(in the rows, 128 means zero)
Each path below is one point turned by a fixed rotation once a step. After each direction that follows a path, write how fast that rotation turns it, in degrees per step (0 if it stays still).
Each turn is a multiple of 5 degrees from 10 to 175, or 0.
Each row of a path follows its step; steps can be skipped.

step 3: [137 115 122 132 129 121 121 128 138 138 132 137 134 117 126 122 126 118
 124 138 124 123 123 128 130 136 139 138 133 128 121 123 130 126 123 126
 128 116 117 115 118 132 128 130 125]
step 5: [129 135 121 126 121 124 121 126 125 145 128 130 135 125 129 139 137 127
 123 126 125 131 124 125 132 129 136 127 117 127 131 125 133 123 109 133
 118 124 121 128 142 137 123 120 138]
step 8: [139 134 136 139 137 118 122 138 135 138 129 131 138 135 129 140 128 122
 132 137 124 122 133 126 124 130 127 136 120 121 126 133 127 121 122 130
 123 138 136 120 128 129 122 117 131]
step 9: [133 120 142 143 132 125 124 135 130 127 126 132 130 126 132 133 130 118
 134 140 130 127 119 114 135 131 133 133 129 125 132 127 127 125 126 121
 124 127 120 116 115 133 122 143 131]
step 10: [122 127 126 137 123 125 115 130 130 126 131 122 130 127 119 141 125 122
 127 127 118 123 126 121 129 131 136 131 130 132 129 122 129 127 133 131
 122 134 115 109 128 138 147 131 133]
step 12: [125 111 128 134 126 121 111 124 129 138 123 131 127 124 127 130 133 121
 124 134 132 123 119 133 141 114 126 125 123 138 131 116 133 124 122 124
 121 119 126 129 131 129 124 135 122]
step 13: [127 127 109 130 122 120 117 125 138 129 123 137 133 130 125 133 139 124
 131 134 126 119 127 126 120 121 128 129 124 130 128 136 132 125 132 122
 118 123 136 121 141 139 138 131 119]
step 14: [137 119 120 128 129 121 125 134 137 141 128 133 134 126 139 139 135 128
 129 128 132 123 133 127 127 128 132 131 129 113 127 135 126 130 114 131
 123 121 132 114 126 127 123 117 117]
step 16: [128 138 115 137 127 128 129 130 130 125 127 133 128 123 126 138 142 121
 130 126 125 126 115 121 128 136 129 123 126 122 130 125 130 122 124 128
 118 141 123 112 127 139 130 131 141]
Directions:
[128 132 127 128 127 129 125 127 127 128 129 126 127 128 128 129 125 128
 127 123 128 130 124 126 133 131 129 127 132 130 128 127 131 126 126 128
 127 127 127 129 128 129 129 128 129]
60
[129 128 132 130 128 130 128 127 128 132 127 126 130 131 129 132 128 133
 124 128 127 129 132 128 127 128 129 128 129 125 130 126 131 127 126 127
 129 127 129 129 130 126 126 127 128]
115
[128 129 127 126 129 127 126 126 129 129 130 125 128 125 128 129 126 128
 129 130 128 130 130 126 126 128 129 126 131 127 126 125 125 130 129 126
 131 125 130 123 128 125 130 124 127]
100
[127 127 126 129 129 126 130 127 130 127 131 128 126 133 132 129 127 130
 133 132 130 126 129 129 130 127 128 127 131 128 125 131 131 128 126 129
 126 129 131 128 129 128 128 127 128]
55
[129 130 126 130 127 125 128 123 127 127 124 131 127 128 128 128 127 129
 126 127 128 127 128 129 130 127 127 127 125 133 129 127 128 128 127 124
 129 130 132 128 127 124 128 126 127]
65
[129 128 129 131 129 128 129 131 128 127 126 125 126 126 130 128 129 128
 128 126 131 130 128 125 125 130 129 127 125 129 123 130 130 128 129 125
 127 133 128 127 130 125 126 127 130]
40

step 1: [113 130 121 132 135 125 132 128 131 114 129 142 121 134 128 127 129 143
 130 121 123 127 133 130 125 130 122 127 117 126 140 128 120 124 129 126
 120 121 133 126 124 127 121 121 132]
step 2: [134 124 120 119 122 125 139 114 125 112 131 124 113 128 128 133 130 128
 119 128 128 128 137 139 123 125 125 121 132 130 132 125 129 127 125 131
 111 132 128 130 123 129 126 130 132]
step 3: [134 130 115 127 128 130 136 128 127 127 140 121 118 134 138 125 125 123
 125 141 127 118 123 125 123 130 127 132 122 130 123 118 138 129 129 126
 120 131 118 119 128 134 118 118 123]
step 6: [122 136 127 136 121 134 143 138 133 126 133 123 118 127 133 125 130 130
 131 135 123 136 139 128 124 124 130 129 128 136 140 122 133 131 130 137
 122 137 117 123 131 124 120 135 119]
step 10: [124 134 122 128 128 113 132 129 131 122 125 130 114 134 139 123 127 130
 121 119 123 125 124 132 119 121 131 134 126 127 134 125 115 133 134 127
 122 128 115 133 117 131 117 121 129]
step 11: [128 123 124 119 126 125 135 128 132 126 136 129 114 130 129 139 121 122
 121 143 133 119 137 132 130 130 125 118 126 131 133 135 123 129 124 128
 125 121 119 136 131 124 116 118 134]
step 13: [132 137 118 137 130 132 127 118 129 119 133 118 123 135 119 125 127 134
 129 125 125 130 130 135 116 129 132 138 137 134 133 113 124 124 129 136
 132 130 115 134 122 128 124 128 133]
step 14: [129 125 124 138 133 128 133 130 129 134 134 124 111 124 137 123 131 134
 118 133 137 117 130 140 130 120 131 133 129 136 135 123 133 123 128 128
 138 128 125 140 138 130 118 126 122]
step 16: [129 138 129 134 132 127 132 121 125 124 127 131 130 143 132 134 122 123
 131 120 128 134 142 139 120 133 136 130 129 117 133 119 121 133 114 130
 125 130 130 128 126 121 114 127 127]
Directions:
[125 126 128 127 129 129 123 130 125 129 128 126 125 131 128 128 127 125
 128 131 132 128 131 130 127 125 128 127 129 130 127 128 127 127 127 127
 126 133 129 129 129 128 130 127 131]
125
[130 127 128 126 125 130 127 125 129 130 129 125 128 128 132 129 126 132
 131 131 129 126 130 126 128 128 127 127 129 130 129 126 126 128 132 129
 130 126 124 128 127 127 131 127 129]
45
[129 129 128 126 128 134 128 127 131 127 126 131 130 130 128 127 129 130
 128 125 130 129 130 128 126 130 127 126 127 129 128 128 125 128 126 130
 128 128 134 127 129 125 129 126 130]
100

step 1: [124 117 132 127 136 124 134 132 131 136 130 123 122 125 120 134 121 137
 121 117 134 130 127 122 132 130 132 120 131 133 130 124 127 133 128 130
 136 130 137 126 131 120 135 115 133]
step 4: [126 131 129 126 139 132 135 125 131 131 123 124 139 127 136 136 130 138
 126 127 132 129 126 131 123 127 138 126 132 129 133 111 136 121 136 129
 128 126 129 124 127 124 137 117 130]
step 5: [117 123 132 137 133 127 135 133 123 130 132 122 129 125 119 126 119 119
 126 124 130 127 126 119 132 124 130 135 139 130 134 114 130 118 137 124
 130 132 126 127 126 125 137 134 129]
step 6: [121 128 134 129 131 130 128 131 129 143 127 129 122 138 122 124 132 140
 129 117 128 132 125 122 125 132 131 132 136 132 132 115 122 134 127 130
 133 129 125 137 135 138 129 132 133]
step 10: [126 121 127 125 137 135 130 127 124 138 128 137 133 123 129 130 121 131
 124 118 125 130 134 110 140 130 124 129 127 133 133 118 126 124 128 141
 129 127 123 126 129 124 127 127 129]
step 11: [126 133 131 126 133 128 132 119 130 134 123 113 133 130 133 127 128 128
 126 125 137 114 134 125 133 125 135 136 132 126 128 116 120 135 124 136
 139 133 123 126 129 135 128 130 126]
step 12: [121 120 124 136 134 124 137 122 130 139 126 131 128 121 129 138 127 126
 125 115 129 126 134 132 123 121 132 127 139 132 126 129 128 136 130 119
 138 134 124 125 135 126 135 121 129]
step 14: [121 124 134 131 126 127 141 128 123 130 135 128 134 137 124 130 120 128
 124 132 124 125 131 129 129 128 122 136 126 121 138 119 122 127 128 139
 139 133 118 129 134 132 134 122 135]
step 15: [125 130 125 129 134 134 139 127 134 134 123 132 134 136 135 133 130 131
 119 120 134 134 126 120 119 126 134 128 139 122 131 120 124 130 133 137
 129 127 124 133 134 123 129 120 117]
Directions:
[127 132 125 129 126 131 126 126 127 131 128 129 132 127 126 129 130 128
 130 131 129 128 126 128 129 128 128 128 129 132 125 131 130 127 127 126
 132 130 128 128 128 130 129 125 126]
80
[127 130 130 130 125 131 129 130 124 130 128 125 126 126 126 129 127 128
 129 131 128 125 127 130 130 129 129 132 127 125 127 128 125 128 128 129
 128 130 128 127 129 129 127 133 127]
130
